In the rows, zero is written as 128.
Named moves, each a turn or a mirror, and the order they were made in; the first pair answered:
k_722 (before -> after):
[137 130 100 131 144 128 117 127 155 111 113 136 119 125 134 147 142 138
 135 122  97 141 115 125 107  89 110 144 141 124 132 134 133 156 130 109
 108 123  98 103 133 143 111 141 120 153 114 111 103 115 114 119 137 117
 128 146 147 113 124 145 137 141 117 119 125 130 136 127 127 130 111 136
 155 127 131 117 143 116 132 175 112 122 132 116 151 150 118 144 134 139
 129] -> [110 134 112 141 143 132 125 119 145 117  90 133 105 113 151 135 113 139
 145 123 109 127 111 111 125 123 107 141 124 113 124 124 130 161 136 133
 131 139 112 108 107 128 119 144 129 135 119 110 123 106 111 140 130 126
 152 134 144 106 116 125 129 119 105 130 143 140 113 135 134 113 118 164
 177 106 120 132 130 117 135 162 110 132 133 124 133 137  94 139 127 127
 129]
[127 111 118 142  73 147 133 118  77  97 132 136 110 117  88 167 152 169
 124 129  99 123  79 157 122 129 150 110 108  94 157 119 127  93 146 147
 163 123 147 141  94 153 135 101  89  98 136 108 101  53 139 104 131 138
 103 134 121 106  88 111 125 149 171 127 130 173  92 149 146  71 109 108
 137 113 122 163 104 139 105 126 135 160 104 133  74 129 157  91  97 108
 161] -> [135 112 112 137  77 144 122 122  78  93 140 139 112 124  80 183 165 172
 124 131  97 132  82 154 117 122 149 116 121  98 164 122 127  95 150 141
 155 113 144 138 103 161 134 105  78  99 132 107  92  57 143  99 131 133
 100 134 118 106  91 116 128 162 173 122 128 164 103 147 138  84 110 100
 127 124 136 160 111 140 111 128 134 155 101 131  85 135 167  96  96 110
 168]
[163  98 131 141 128 124 133 116  54 158 116 105 101 159 127  83 165 143
 130 110 120 107  93 151  89 142 132 114 141 119 129 136 102 125 140 118
 138 106 113 111  93 123 101 117 149  81 139  93 135 124 133 124 153 101
 153 139 120 135 131 113 147  92 128 145 103 131 130 127 156 119 143  80
 119 122 126 156 155 133 139 113 140 153 105 136 119 131 128 113 132 116
  71] -> [167  98 125 139 127 122 132 116  61 156 123 104 106 163 123  86 174 150
 127 111 111 111  99 155  86 134 135 113 147 123 130 142 104 124 144 115
 129 101 110 111 100 126  97 112 150  89 134  94 133 123 129 122 153 101
 150 148 120 139 132 117 150 108 125 142 104 124 125 128 150 124 142  78
 116 121 128 152 153 136 135 117 142 149 102 132 123 136 135 113 132 119
  70]
k_847 (before -> after):
[124 135 144 123 134 140 132 137 149 107 117 165 126  99 118 102  98 129
 138 145 153 120 110  99 128 136 117 139  97 105 118 149 104 155  95 104
 133 174 126 142 124 112 108 125 146 120 108 135 101 133 115 117 148 151
 165 120 106 148 133 131 122  98 108 119 100 121 131 111 132 133 112 144
 126 161 122 147 119 152 104 106 124 117 105 130 121 110  95 118 125 153
 123] -> [138 128 125 118 139 127 137 156 140 119 138 167 134 111 103 115 129 139
 114 139 165 118 121 100 124 131 134 123 103 100 128 144 110 144 103  86
 137 155 135 141 129 116 103 126 138 118 103 130 103 134 126  95 143 153
 153 124 114 170 124 133 131 106 118 118  93 122 120 109 141 143 135 133
 119 177 138 148 100 129  96 110 123 110  99 137  96 113 110 103 139 151
 145]
[148  99 144 141 160 129  99  94 125  88  83 140 118 126 139 148 110 159
 151 173 131 106  76 151 155 119  92 114 112 133  88 153 130 161 162 115
 113 135 116 133 128 150 157 130 129  96 154 130  66 120 136 160 126 100
 132 118 117  93 121 150  93 163 131 110 135 114 110 132 110 117 108 125
 126  99 120 150  92 117 127 100 113 124 133 121 138 113 104 163 123 133
 130] -> [151  95 139 147 166 117 107 102 131  88 111 148 120 113 138 167 122 180
 139 175 140 102  89 146 158 112  90 120 102 129  93 151 135 149 157 102
 122 134 114 123 142 139 154 127 125 112 149 135  72 131 128 148 116 108
 128 116 100 113 137 148  85 155 124  96 111 117  86 132 111 120 108 112
 103 117 137 139  84 114 113  92  91  99 135 118 126  99 116 145 123 128
 125]
[136 116 104 113 137 137 119 133 130 144 108 101 122 131 120 136 125 104
 117 110 132 145 139 126 114 121 145 118 156 135 112 137 102 148 134 129
 129 106 108 125 118 136 113 141 118 108 128 139 120 139 151 121 148 126
 126 131 165 116  94 139 138 167 146 145 143 118 148 131 121 142 168 128
 131 101 152 145 119 102 148 158 142 141 107 161 136 131 121 158 136 115
 123] -> [110 120 131 103 134 145 108 104 147 123  83 103 100 113 145 133  73 108
 138 127 125 133 131 123 113 130 122 136 140 133 111 139  98 159 125 127
 120 140  95 128 123 134 124 143 120 118 135 139 136 145 129 145 149 135
 141 124 149 102 107 152 124 153 128 133 128 125 146 130 116 136 133 141
 137 101 124 138 149 135 155 134 138 141 113 139 153 119 121 157 125 129
  89]
[128 132  99 134 125 119 143 106 123 109 165 157 165 164  87 135 192 148
  93 163 147 124 116 120 142  80 149 144 136 131 124 138 138 137 154  98
 101 111 125 126 144 162 150 138 134 114 118 151  77 102 125  80 129 116
  73 149 187 103 108 175 125 131 142 120  67  99 142 129 124 151 142  90
 105 164 133 125 156 140 134 129 126 122 124 113  97 131 148 142 109  99
 127] -> [118 136  95 128 111 136 141 102 115 115 124 143 154 176  96 122 153 125
 113 149 133 135 101 122 139  92 153 140 144 136 114 152 132 157 161 108
  93 123 130 133 129 172 150 137 145 103 127 144  71  87 138  88 142 108
  79 149 200  80  94 173 135 143 140 138  96 100 161 130 123 135 130 114
 124 130 102 132 176 153 151 133 146 144 119 118 117 142 130 173 107 103
 116]
k_36 (before -> after):
[135 130 133 114 118 135 114 124 155 118 133 148 130 119 143 129 120 141
 132 140 110 128 133 122 128 132 116 137 130 119 129 127 137 124 127 127
 142 151 116 122 142 116 124 131 123 151 116 140 124 131 118 120 108 139
 135 126 105 124 129 125 110 117 122 109  90 123 138 142 123 136 115 116
  98 148 143 111 144 138 119 118 115 111 131 100 139 116 123 119 121 135
 108] -> [114 130 130 116 115 145 128 129 147 130 102 131 121 116 156 105  93 118
 142 132 112 123 121 114 141 150 122 120 127 121 122 127 130 137 135 151
 147 152 135 125 105 119 129 129 136 127 122 135 128 119 130 134 107 136
 156 122 124 120 118 111 113 115 124 133 119 125 129 150 128 122 123 142
 129 114 117 135 140 138 130 116 128 135 132 117 134 114 101 130 118 128
 118]
[110 131 168 127 123 118 153 136  92 123 153  90 110  96 162 122 158 127
 110 142 104 124 144  94 153 133 131  97 137 115 125 121 119 100 122 126
 161 122 114 141 136 148 140 128 119 133 148 147 140 109 138 124 112 136
 127 151 111 165 132 137 108 110 133  87 128 133  82 114 118  92 130 144
 120 162  99 117 106 133 104 141 114 103 159 107 122 110 103 114 126 103
 153] -> [112 136 153 130 116 124 153 141  87 125 135  88 114 124 151 111 157 103
 107 126 103 132 135  99 147 139 141  90 153 120 121 129 114 110 134 131
 158 114 125 147 122 160 138 121 130 118 151 144 124  94 157 127 121 124
 123 154 138 153 121 129 125 117 144 103 145 123  96 115 125  88 145 156
 125 136  93 128 106 127 113 156 130 119 159 115 128 122  92 133 125 102
 160]
[ 99 103 163 126 133 105 103 125 135  80 154 145  95  87 114 161 123 205
 115 140 106 110 159 133 120  94 122 130 138 146 150 107 152 141 122  70
 113 118  76 120 164 100 130 116 112 138  90 113 160 144  81 152 114 162
 102 130  91 133 167 137  88 120 127  74 100 127 109  86 112 153 104 102
 124 188 161  96 149 149 107  65  74  93 121  63 159 117 141 119 113 152
 118] -> [ 48 117 162 147 124 124 127 120 122 108  83 109  67  84 156 102  50 161
 147 128 122  91 134 117 156 153 135 107 114 139 118  99 128 168 140 132
 158 129 112 130  83  91 133 109 144  93 111 112 186 112 107 188 120 155
 156 114 128 109 130 100 102  92 119 119 172 144  86 109 126 114 121 166
 185  94 106 143 139 149 132  63  99 146 131 109 147 111  76 142 112 133
 114]
[143 117 148 136 119 143 106 138 142 142 131 151 143 153 111 148 151 112
 112 109  99 123 134 126 112 128 111 139 145 136 143 138 110 149 139  98
 111 125 137 141 118 126 124 144 154 146 132 129 119 137 142 124 118 138
 139 134 135 134 119 113 132 126 117 152 146 110 159 104 141 124 123 116
 136 127 136 135 113 124 156 156 120 132 116 145 161 149 135 117 129 129
 148] -> [126 119 161 138 131 149 104 131 150 138 133 160 140 136 122 156 150 131
 109 123 112 126 141 112 119 137  97 151 131 131 145 129 111 142 129  95
 116 138 128 136 124 117 125 153 145 151 135 125 131 145 128 135 108 155
 140 135 118 144 132 117 124 115 104 146 128 117 142 104 140 124 117 117
 126 148 144 121 112 134 138 134 107 119 120 137 146 132 140 100 127 127
 140]
Now pairs of rows:
Between the rows of a pair lie 2 to 3 moves.
[143 162 156 162 157 125 107 152 135 116 111 125 130 106 133  99 103  93
 145  86 114 131 129 120 116 145 125 108 131 114 135 129 107 168 177 144
 110 162 154 134 112 118 119 132 131  67 121 140 122 118 142 125 107 109
 134 121 157 115  81  73 150 144 161 143 178 134 139 163 111  96 128 168
 149 133 143 142 129 101 123 140 122 148 162 171 133 151 157 141 114 144
 167] -> [159 160 158 147 152 129  91 149 147  98 123 130 132 120 115 120 111 100
 145  88  98 148 130 134  98 106 124 115 144 113 143 146 112 170 167 132
  81 160 139 133 141 131 118 130 125  82 109 134 108 124 139 116 118 105
 109 132 152 115  96  95 159 163 171 124 164 117 180 144 101 110  98 146
 132 158 153 124 152 103 129 144 122 134 157 150 163 166 178 154 114 157
 154] -> k_36 then k_847
[102 156 157 112 120 130 122  96 145 117  97 145  99  99 156 131  66 132
 169 139 126 125 124 116 132 141 111 154 116 136 119 129 102 154 113 131
 114 168 112 133 131 114 153 106 122 126 132 127 154 137 105 150 134 134
 138 118 108 112 153 130 108 104 117 127 124 133 140 136 100 101  82 137
 147 120 101 137 150 162 135 113 152 122 138  97 146 114 126 129 120 131
  85] -> [147 147 128 109 132  98 122 126 142 120 165 162 130 118 112 168 163 151
 126 133 132 142 146 133 117  93 124 147 141 139 133 123 123 136 120  97
  99 136 109 120 172 120 137 110 102 137 117 130 134 151 112 112 132 125
  97 135 109 142 162 144 115 121 134 108  88 114 145 129  95 135 105  85
 104 179 144 109 131 134 111 135 141  98 120  92 129 127 165 110 136 132
 121] -> k_722 then k_847
[149 162 143  94  97 145 153 103 128 146 165  89 156 171 100 110 164 114
  85 168  79 149 182 191  99 112 161 145 158 115 145 131 179 132 106 128
 119 128 110 118 153 128 110  78 100 142 124 162 104 117 127 103 124 144
 126 126 148 118 158 136 119 183 144 133 135 103 145  87  94 130 142 121
 123 131 137 139  97 108 143 121 135 127  62 137 180 134 111 163 131 113
 152] -> [113 167 165  97  95 171 161  87 122 150 115  75 128 148 133  82  98 100
 119 182  84 131 165 178 123 153 148 151 134 109 138 134 167 143  99 162
 140 152 124 132 121 114 119  82 112 134 134 155 117 110 123 142 118 146
 156 116 148 102 160 126 108 152 123 146 151 113 134  92  99 103 130 158
 156  87 101 156  99 132 158 103 141 151  77 152 183 118  89 166 122 112
 130] -> k_847 then k_722
[128 124 164 149  88  91 137 129 108 139 125 142 169 131 181  91  89 159
 127 145 149 112 102 155 149 190  88 133 121 114  83 139 106 126 157 138
 180 137 149 150  70 105 149 177  88  51 119 141 147 114 125 151 159 128
 140 122  89  96 168 146 118  89  94 121 201 163  84 164 167 153 157 160
 169 120 103 144  86 125 140 105  76  86 136 144 160 156 178 128  97 101
 163] -> [138 123 153 151  89  80 139 140  95 140 131 130 172 146 170  91 108 152
 118 133 146 111 102 156 140 184  96 118 134 118  87 143  97 126 166 138
 174 125 159 153  65 116 145 174  88  43 115 143 138 109 138 142 170 112
 130 127 102  95 160 142 128  96  99 126 205 158  83 164 168 158 169 153
 170 109 112 145  76 114 139 117  86  86 133 157 155 163 175 133 103 100
 176] -> k_847 then k_847 then k_847
[155 170 178 112 186 109  88 146 155 120 150 149 149 141 145 135  82 161
 146 133 146 124 156 108 135 103  65 193  74  94 130 126 140 152  94  94
  99 120 103  79 144 112 153 134  76 167 160 162 120 124  45  77 110 129
 113 107 103 146 161 146  60  94 130  64  83 139  89  92 125 148  90 132
 103 158 183 104 108 137 116  96  11  93 143 107 135 138 158  48  86 138
 110] -> [121 177 167 128 170 133 110 166 118 163  74 104 136 168 170  68  25  83
 167  88 147 123 115 104 152 145  96 139  79  89  99 146 123 180 132 158
 131 108 159 108  44 133 160 129 110 106 177 169 124  71 105  94 130 100
 162  98 171 112 110 109  93  94 154 125 185 146  90 108 144 114 132 198
 168  41 116 173 100 117 156 121  60 162 149 164 131 155  82 110 101 110
 127] -> k_722 then k_36
[125 135 100 137 124 109 127 146 111 139 162 129 134 109 125 133 134 117
 126 133 133 112 159 128 117 142 142 123 110 118 120 127 119 137 142 141
 127 103 160 124 112 143 117 135 138 110 130 110 151 139 133  99 106 127
 143 145 161 137 120 113 128 140 109 143 135 128 104 134 138 108 153 120
 135 131 134 105 123  98 136 135 149 120 131 124 129 120 115 135 148 129
 143] -> [122 129 124 127 121 109 125 132 131 122 161 138 125  95 132 151 123 135
 138 150 134 111 165 120 116 140 126 149 100 124 121 129 124 135 129 129
 112 117 135 120 135 131 120 133 127 131 129 108 158 149 110 114 102 144
 136 142 135 130 135 130 120 125  95 126 115 132 107 127 127 106 123 118
 126 155 139  87 136 118 127 124 138 106 135 102 143 114 129 124 142 135
 126] -> k_847 then k_36 then k_36
[130 113 124 128 157 140 130  92 151 111 103 148 149 116 166 145  89 155
 147 138 104 127 102 137  84 111 187 180 115 111 130 154 108 128 137 157
  98 109 122 127 157 127 150 136 109 100  91  95 107 174 115  98 139 143
  95 117 121 140  99 130 156 165 107 170 155 103 176 104  80 108  93 117
 135 142 105 144 128 155 128 119 157 129 101 103 163 121 165 191 124 144
  96] -> [140 121 112 137 176 107 151 120 141 136 150 164 169  97 150 155 152 174
 118 130 137 110 121 129 102 120 194 169 109  97 138 120 116 102 144 150
 128  88 136 116 154 116 149 133 100  97  87 103 127 183 117  71 118 162
 104 111 124 183  93 116 148 148 113 157 140 115 113 115  89 116 140  89
 114 166 135 147  81 132 101 115 132 103 103 122 101 108 177 157 139 130
 139] -> k_722 then k_847 then k_847
[ 89 138 123 132 105 136 131 128 115 128 130 137  81 144 143 106  86 104
 148 123  89 100 119 132 179 116 148 121 131 138 136 135 118 115 160 126
 117 142 159 127 102 124 138 147 139 130 146 119 127  93 122 140 132  91
 129 111 116 105 100 136 115 149 144 163 161 131 148 164 152  88 139 129
 133  94 128 167 123 139 121 108 143 132 102 129 147 140 139 143 125 124
 130] -> [ 95 142 116 141 112 129 144 132 113 135 139 145  88 140 145 111 109 112
 144 121 110  98 126 119 187 119 146 118 123 134 138 118 116 106 161 129
 134 129 158 121  97 110 136 142 137 125 150 122 140  94 120 131 118 103
 136 102 109 119 100 123 110 136 139 161 160 135 123 173 162  97 161 119
 128 106 141 169 103 132 105  97 128 127 105 137 121 135 135 118 129 121
 145] -> k_847 then k_847 then k_36
